In the rows, zero is written as 128.
Where one turn sends some rows of the set: a few examples, then the rows asked:
Q_363: [127 119  99 140 101 129 168 133 116 135 139 138]
Q_331: [118 102  93 117 115 102 137 128  88 142 130 131]
Q_841: [124 122 107 120  84 118 137 143  97 149 133 123]
Q_135: [136 126 106 142 120 118 139 141 106 171 142 128]
Q_301: [115 131  98 134 107 112 151 115 137 151 149 125]
Q_569: [139 111  93 132 106 114 115 133  95 129 152 137]
Q_666: [132 140  75 123 116 119 134 129 134 130 146 121]
Q_679: [112 101  96 119 114 102 137 130  90 139 129 134]
Q_303: [131 128  78 130  79 115 123 132 112 129 134 126]
Q_909: [118 113 100 139 115 112 131 137 132 139 156 113]
Q_821: [105 115  83 124  87  96 133 122 117 144 131 141]
Q_781: [132 135  73 118 119 112 137 147 120 137 147 116]
Q_678: [127 138  82 127 115 120 136 125 140 131 144 115]
Q_359: [133 134  94 133 123 109 156 113 116 163 140 137]
Q_501: [134 111  67 124 104 109 127 128 109 138 113 142]
Q_955: [142 129  90 115  94  93 127 119 103 150 135 144]
Q_881: [128 114  98 135 121 100 142 136 126 165 155 126]
Q_600: [121 128  76 131 124 114 163 140 106 136 139 146]
Q_436: [148 124 101 114 115 119 156 132 130 133 137 138]
Q_798: [144 113  92 128 109 108 117 135  97 128 151 141]
Q_967: [114 123  75 140 128 134 140 123 120 136 121 135]
Q_23: [122 149  96 127 115 126 138 142 112 129 147 148]
Q_284: [134 140  93 147 124 134 141 118 107 150 130 136]
Q_883: [118 100  90 140  96 121 121 145 122 144 140 149]
Q_944: [140 128  84 108  98  94 125 122 112 153 137 143]
Q_661: [100 115  80 129  88 105 128 123 119 143 134 142]
Q_151: [111 124 104 119 121 122 142 133 134 134 131 152]
Q_882: [104 130 112 132  99 120 138 131 123 146 153 125]
Q_851: [117  98  85 137 102 118 119 144 122 146 142 149]
Q_610: [131 106  71 124 107 110 134 121 105 142 112 140]
Q_523: [127 113  99 117 132  99 146 121 115 158 139 140]
Q_222: [129 119 105 134  83 122 127 116 105 150 123 144]
Q_876: [141 140  99 143 116 135 143 118 104 148 134 137]
Q_894: [119 130  77 138 131 132 134 124 125 136 122 129]
Q_772: [119 117 107 119  84 118 138 142 100 154 132 122]
Q_856: [136 112  79 110 101 105 133 154 120 158 132 136]
Q_404: [138 115  81 111  98 107 130 153 120 159 138 134]
Q_737: [111 106  80 145 121 134 143 140 119 145 123 133]
Q_731: [138 129  75 131  85 117 122 129 105 129 138 128]
Q_169: [110 132 101 132  99 118 149 118 137 147 149 129]
Q_823: [127 120  91 131 132 120 124 142 115 134 137 108]
Q_353: [128 116  98 139  88 119 124 118 102 146 119 150]
Q_838: [121 119  97 140 133 126 132 142 104 156 123 121]
Q_148: [131 129  92 122 124 104 157 112 119 161 138 139]
Q_449: [153 126 105 140 114 132 135 130 104 147 142 134]

Q_359 turns into Q_894
Q_909 turns into Q_135
Now these:
Q_151 turns into Q_363
Q_331 turns into Q_851
Q_501 turns into Q_821
Q_679 turns into Q_883
Q_449 turns into Q_781
Q_222 turns into Q_731
Q_666 turns into Q_148

Where one turn sends some rows of the set: a few examples, then the rows asked:
Q_140: [140 105 147 141 141 125 124 166 126 132 156 121 114 122 114  99 119 117
 131]
Q_6: [115  82 138 124 141 131 136 153 128 121 138 113 104 133 125  99 124 126
 117]
Q_126: [131  99 125 104 155 132 125 166 128 139 137 136 141  97 125 125  93 116
 132]
Q_158: [141 120 129 142 133 103 123 145 119 127 120 118 149 137 103 122 103 129
 120]
Q_729: [148  89 156 136 130 121 108 149 121 117 124 110 123 127 111 104 122 126
 113]
Q_779: [113  80 124  97 151 122 133 171 129 131 127 120 130 114 135 128  98 128
 121]
Q_213: [128 115 158 135 142 120 121 150 124 126 114 114 127 123 117 109 115 121
 156]
Q_558: [138 110 142 139 141 128 125 159 125 135 158 123 113 124 119  97 118 115
 130]
Q_977: [124  90 145 128 152 146 132 149 129 119 133 132 120 104 105  99 120 115
 134]
Q_591: [126 101 124 130 133 109 129 135 120 117 107 114 143 141 107 122 108 134
 106]
Q_258: [125 121 143 128 136 122 123 136 121 133 123 108 117 139 134 103 115 120
 141]
Q_556: [119  76 122  96 149 126 130 166 127 130 129 122 130 113 134 126 100 127
 110]
Q_948: [143 122 124 139 132 107 122 138 118 129 122 120 148 137 106 120 103 126
 114]
Q_924: [137  98 122 109 143 116 121 175 125 144 152 122 130 119 138 124  96 121
 113]
Q_101: [137  70 119  95 131 126 128 161 122 124 137 116 156 127 113 116 107 144
 127]
Q_923: [126 107 137 120 137 138 121 119 121 125 117 116 118 131 129  98 117 117
 122]
Q_801: [148 101 145 129 134 139 109 127 120 122 125 122 126 118 114  98 118 116
 113]
Q_518: [136  92 129 107 154 131 122 170 127 135 137 136 142  94 120 125  94 117
 126]
Q_164: [132 109 129 134 140 118 127 134 121 118 104 127 154 122  95 122 103 127
 122]
Q_437: [129 115 125 131 141 119 129 129 121 121 105 127 152 124  99 121 102 125
 125]
Q_50: [119  97 144 127 153 145 135 148 129 123 132 132 119 106 110  99 118 115
 142]
Q_214: [121 107 125 130 134 106 132 138 121 120 105 113 143 143 110 123 106 135
 116]
Q_369: [129  89 162 133 139 119 118 154 124 113 107 108 125 122 110 110 120 130
 136]
Q_620: [111  84 142 127 142 126 138 159 128 121 135 111 105 133 124 102 124 128
 125]
Q_889: [150  88 113 100 127 126 122 157 120 135 152 120 156 130 118 112 104 137
 125]
Q_534: [141  83 125 101 137 126 127 166 123 128 137 124 164 116 106 118 103 138
 147]
Q_47: [124  88 113  92 134 125 136 155 122 133 136 116 153 134 125 116 104 140
 144]
Q_246: [138  95 128 112 144 111 121 183 126 142 149 119 132 118 133 127  97 125
 118]
Q_689: [138  94 111  94 136 137 129 146 121 135 142 128 160 120 117 112 101 132
 141]
Q_554: [139  95 121 103 132 115 128 170 122 137 146 115 157 132 119 118 103 140
 149]

Q_140 turns into Q_977
Q_948 turns into Q_437
Now these:
Q_246 turns into Q_518
Q_889 turns into Q_689
Q_729 turns into Q_801

Where one turn sends some rows of the set: a few examples, then the rows asked:
Q_288: [127 134 148 124 126 139 127 108 112 105 131 111 132 103 135 153 135 131
 114 136 139 105 112 142 127 129 132 125 148 134 118 114]
Q_726: [138 156 125 142 146 149 128 126 127 120 130 138 100 109 133 141 131  90
 139 133 132 135 124 154 117 124 127 120 118 104 120 112]
Q_846: [153 148 131 128 132 125 136 115 132 134 117 122  91 102 146 130 134 118
 142 135 140 136 112 114 106 127 148 122 129 148 144 120]
Q_507: [132 127  91 115 133 112 125 126 133 133 118 124 112 121 139 127 135 123
 153 119 152 113 118 136 125 115 130 144 125 130 103 122]
Q_285: [133 146 121 155 143 133 137 129 121 127 129 136 113 110 140 144 136  86
 135 132 126 130 115 159 120 115 140 114 116 104 132 111]
Q_647: [134 156 120 139 155 144 137 122 110 135 134 132 113  94 121 151 134 102
 140 140 126 128 119 158 108 111 130 112 115 114 132 105]
Q_283: [132 138 148 124 126 135 132 108 110 106 135 114 135 103 135 157 138 131
 113 140 137 105 111 144 122 128 133 120 148 139 123 113]
Q_30: [133 145 117 154 138 129 138 111 119 109 111 128 142 106 144 121 133  99
 114 153 128 102 121 120 120 109 118 151 153 137 117 112]
Q_690: [153 145  97 107 144 114 128 118 136 123 127 127 109 117 126 134 136 126
 155 129 155 118 124 142 108 122 116 137 127 145 110 120]
Q_756: [135 135 126 144 148 119 125 125 146 127 114 146 116 131 120 140 141 123
 114 146 134 127 148 131 100 116 114 141 110 130 107 129]
Q_494: [132 139 132 137 156 120 128 122 137 141 113 143 118 112 117 152 139 134
 122 155 135 119 144 129  95 114 115 141 110 135 116 126]
Q_782: [127 140 145 131 124 131 132 114 127 108 127 109 130 104 146 160 138 117
 112 143 136 103 114 139 118 131 139 130 157 128 111 116]
Q_751: [158 137 122 139 138 121 140 107 124 119 122 112 107 116 127 119 138 119
 130 129 138 143 111 129 111 124 140 111 119 155 149 119]
Q_238: [133 134 133 131 147 123 130 122 122 144 111 160 115 115 129 147 142 143
 124 151 133 117 133 129 104 110 118 129 103 136 127 126]
Q_794: [141 157 123 145 158 143 131 121 124 122 131 129 108  99 119 149 132  93
 140 139 131 131 125 158 109 122 124 116 119 111 127 110]
Q_832: [132 142 114 134 131 124 153 118 131 152 116 100 106 109 143 128 135 115
 125 142 130 137 106 120 101 106 157 134 122 138 118 111]
Q_593: [136 144 116 148 130 134 143 110 108 107 112 142 139 116 152 113 137 106
 110 150 125 107 113 124 124 104 118 141 144 138 120 111]
Q_372: [149 133  92 124 142  96 148 120 131 133 111 125 122 123 147 139 146 121
 146 140 146 109 105 153 109 114 130 126 120 140 121 119]
Q_316: [139 152 117 139 129 140 133 111 111 101 121 148 131 114 145 112 134 106
 114 143 128 110 123 116 122 107 114 142 150 143 117 112]
Q_15: [132 152 120 141 143 141 140 127 110 136 131 143 110 103 139 147 137  99
 137 136 123 128 112 157 115 109 138 108 113 109 132 106]
Q_208: [131 128 131 140 135 123 123 128 132 130 118 160 115 137 130 132 139 130
 116 135 136 130 140 131 114 112 120 138 103 130 113 129]
Q_590: [130 126 119 156 147 105 129 127 140 132 111 148 124 128 124 145 147 119
 114 142 126 117 142 131 102 110 124 127 115 132 122 130]
Q_160: [122 145 123 144 148 146 129 127 113 138 136 124 116  97 120 143 125 100
 141 129 132 131 121 154 123 110 135 130 113 104 121 107]
Q_880: [155 148  94 104 145 112 139 117 129 129 126 130 112 118 130 137 141 130
 150 137 149 118 117 147 102 115 118 128 122 149 114 115]
Q_475: [124 127 137 138 137 119 125 130 123 147 121 155 123 120 127 142 135 140
 125 137 138 122 137 127 115 105 128 144 103 133 122 126]
Q_799: [143 123 123 140 140 132 130 105 126 120 106 100 101 114 129 111 132 121
 131 127 143 138 110 126 126 130 136 126 115 136 132 123]
Q_655: [130 120  89 123 138 105 132 123 127 139 114 117 123 118 136 131 137 125
 150 123 149 109 112 143 125 110 133 140 121 131 111 120]
Q_95: [143 157 119 147 138 131 138 110 121 104 121 136 138 106 140 122 133  99
 116 153 129 108 127 119 111 110 114 148 155 146 119 110]
Q_78: [140 137 104 139 139 122 150 109 122 133 124  97 114 118 120 119 140 117
 116 133 127 143 112 129 101 106 145 116 119 150 126 111]
Q_64: [139 121  91 129 143  96 141 121 129 135 111 116 127 119 140 137 141 122
 148 132 148 107 106 151 119 113 132 133 120 135 120 120]
Q_615: [131 145 125 145 139 134 133 110 110 118 115 129 142  93 137 124 126 111
 124 150 134 100 122 116 124 108 117 157 151 141 123 111]
Q_257: [132 146 124 135 130 143 131 110 100 114 120 145 136 101 142 115 128 118
 123 142 133 105 119 115 129 105 116 148 145 143 124 110]
Q_203: [126 152 124 135 140 154 128 128 116 133 134 139 103 105 133 139 127  99
 140 129 132 134 120 151 123 114 133 126 113 102 117 109]
Q_149: [123 127 129 150 147 107 127 130 134 147 118 141 130 113 118 152 138 129
 123 142 133 116 143 128 105 106 129 143 113 133 123 126]
Q_226: [153 144  91 111 141 105 148 119 128 133 119 133 115 122 144 138 146 126
 146 142 145 114 109 151 101 113 125 123 120 145 118 116]
Q_951: [123 136 133 118 121 146 129 109 108 103 134 119 127 113 135 146 141 130
 104 131 130 109 114 140 123 122 131 115 148 132 107 112]
Q_216: [142 156 128 141 140 132 142 108 109 116 122 133 144  95 137 128 130 112
 122 159 133 105 120 122 113 106 116 151 149 150 128 107]
Q_555: [132 133 101 131 144 138 130 106 126 128 114  97  98 109 115 115 136 119
 124 126 130 137 120 116 108 116 135 120 124 139 116 117]
Q_232: [122 140 131 127 118 135 137 115 123 107 130 115 127 117 148 153 144 116
 100 139 126 107 113 139 114 121 139 120 155 128 101 112]
Q_617: [125 146 130 122 119 139 132 114 125 103 132 119 122 114 145 153 144 117
 103 137 127 108 118 135 112 124 136 118 158 130 101 113]
Q_777: [134 127 124 142 142 116 130 125 127 132 109 164 115 131 135 139 149 131
 115 142 127 119 134 132 107 111 121 119 105 133 127 130]
Q_953: [129 142 123 158 150 134 132 127 123 129 131 121 121 103 123 146 129  88
 138 131 131 130 121 160 122 115 137 125 117 104 129 111]
Q_688: [145 138  96 111 137 113 122 123 140 125 123 127 107 120 135 130 134 121
 156 121 156 117 125 136 118 123 123 144 129 136 105 123]
Q_853: [138 148 125 138 132 137 144 108  97 116 119 144 142 104 147 118 132 119
 118 154 130 106 111 124 123 102 117 144 140 146 128 107]
Q_129: [140 133 133 138 130 126 141 115 133 140 105 107 100 108 153 123 130 118
 137 139 145 135 102 121 119 125 152 139 118 133 132 121]
Q_733: [125 135 133 122 120 140 136 109 107 105 135 118 132 116 138 148 143 129
 101 135 128 109 110 145 121 119 134 113 146 135 111 111]
Q_46: [134 151 110 122 137 135 135 115 133 143 116 111  89  99 135 129 135 116
 134 135 129 133 120 105  96 115 147 125 134 141 119 115]
Q_362: [132 146 145 127 125 131 132 113 128 106 131 114 127 104 144 162 139 118
 113 144 135 104 117 138 113 131 136 125 159 134 114 115]

Q_288 turns into Q_733
Q_615 turns into Q_853
Now these:
Q_46 turns into Q_129
Q_953 turns into Q_647
Q_372 turns into Q_690
Q_756 turns into Q_149

Where one turn sends some rows of the set: a few examples, then the rows asked:
Q_537: [117 141 140 126 125 126 116 117 120 124 111 120 111 115 137]
Q_538: [120 112 128 109 119 120 133 111 135 119 115 104 153 121 122]
Q_478: [125 101 126 121 137 122 142 140 137 125 127 117 158 128 135]
Q_702: [105 144 121 125 141 147 147 128 126 120 134 109 141 120 109]
Q_743: [119 107 110 122 125 123 100 132 124 115 133 119 140 130 141]
Q_59: [125 131 132 111 139 148 124 124 144 127 131  96 138 116 149]
Q_699: [124 138 145  99 141 139 137 116 136 113 126 129 134 110 117]
Q_10: [124 108 110 121 134 143 155 136 136 121 134 136 139 104 142]
Q_296: [127 136 105 113 128 150 118 133 133 119 148 149 134 121 120]
Q_493: [119 124 119 117 131 122 134 133 137 127 131  90 158 120 124]
Q_173: [109 142 125 132 123 126 145 111 133 133 132 104 117 132 121]
Q_902: [111 112 124 126 139 131 115 142 128 122 138 105 155 131 133]
Q_233: [112 119 135 119 128 137 127 126 125 112 113 143 110 109 138]
Q_300: [114 127 113 114 139 121 116 137 128 107 129 115 138 148 114]
Q_901: [133 132 118 119 124 117 136 129 129 121 112 137 105 108 144]
Q_243: [107 114 109 137 114 131 149 120 126 129 140 131 117 113 133]
Q_277: [117 145 127 103 131 132 130 125 137 112 113 119 106 109 125]
Q_644: [145 139 114 106 127 120 144 121 136 122 131 133 129  94 134]
Q_669: [138 129 131 106 136 147 124 126 146 122 135 147 136 137 130]
Q_39: [123 112 100 130 127 117 131 145 126 127 140 112 154 116 135]
Q_117: [ 99 117 129 118 125 150 125 117 139 121 142 112 114 119 138]
Q_708: [124 119  93 114 112 115 124 125 128 118 131 108 144 109 127]
Q_474: [135 147  94 131 138 124 141 142 130 130 138 114 130 123 139]
Q_329: [124 158 118 126 137 127 114 130 113 119 142 131 125 117 119]
Q_603: [143 135 119 128 111 132 133 111 129 141 133 140 146 115 129]
Q_693: [121 119 136 146 140 138 130 129 118 133 129 128 142 133 147]
Q_623: [116 132 102 114 132 131 142 133 147 119 144 118 103 129 134]
Q_926: [125 107 116 116 131 112 145 130 131 112 118 132 146 140 120]
Q_646: [124 125 133 124 142 134 132 131 117 113 133 160 130 119 125]
Q_778: [111 145 113 125 124 125 133 130 116 115 119 135 107 108 119]
Q_816: [124 117 132 130 130 125 140 120 141 132 130 124 112 141 151]
Q_192: [139 137 135 123 128 126 108 116 123 130 133 125 131 105 150]
Q_911: [146 149 125 109 127 133 140 116 145 132 129 130 140 131 119]
Q_83: [116 122 107 118 143 123 139 150 134 116 137 111 150 133 117]
Q_334: [123 140 122 123 115 150 109 113 124 132 143 130 144 113 122]

Q_902 turns into Q_83
Q_537 turns into Q_778
Q_693 turns into Q_702
Now these:
Q_329 turns into Q_646
Q_334 turns into Q_296
Q_743 turns into Q_300
Q_816 turns into Q_173

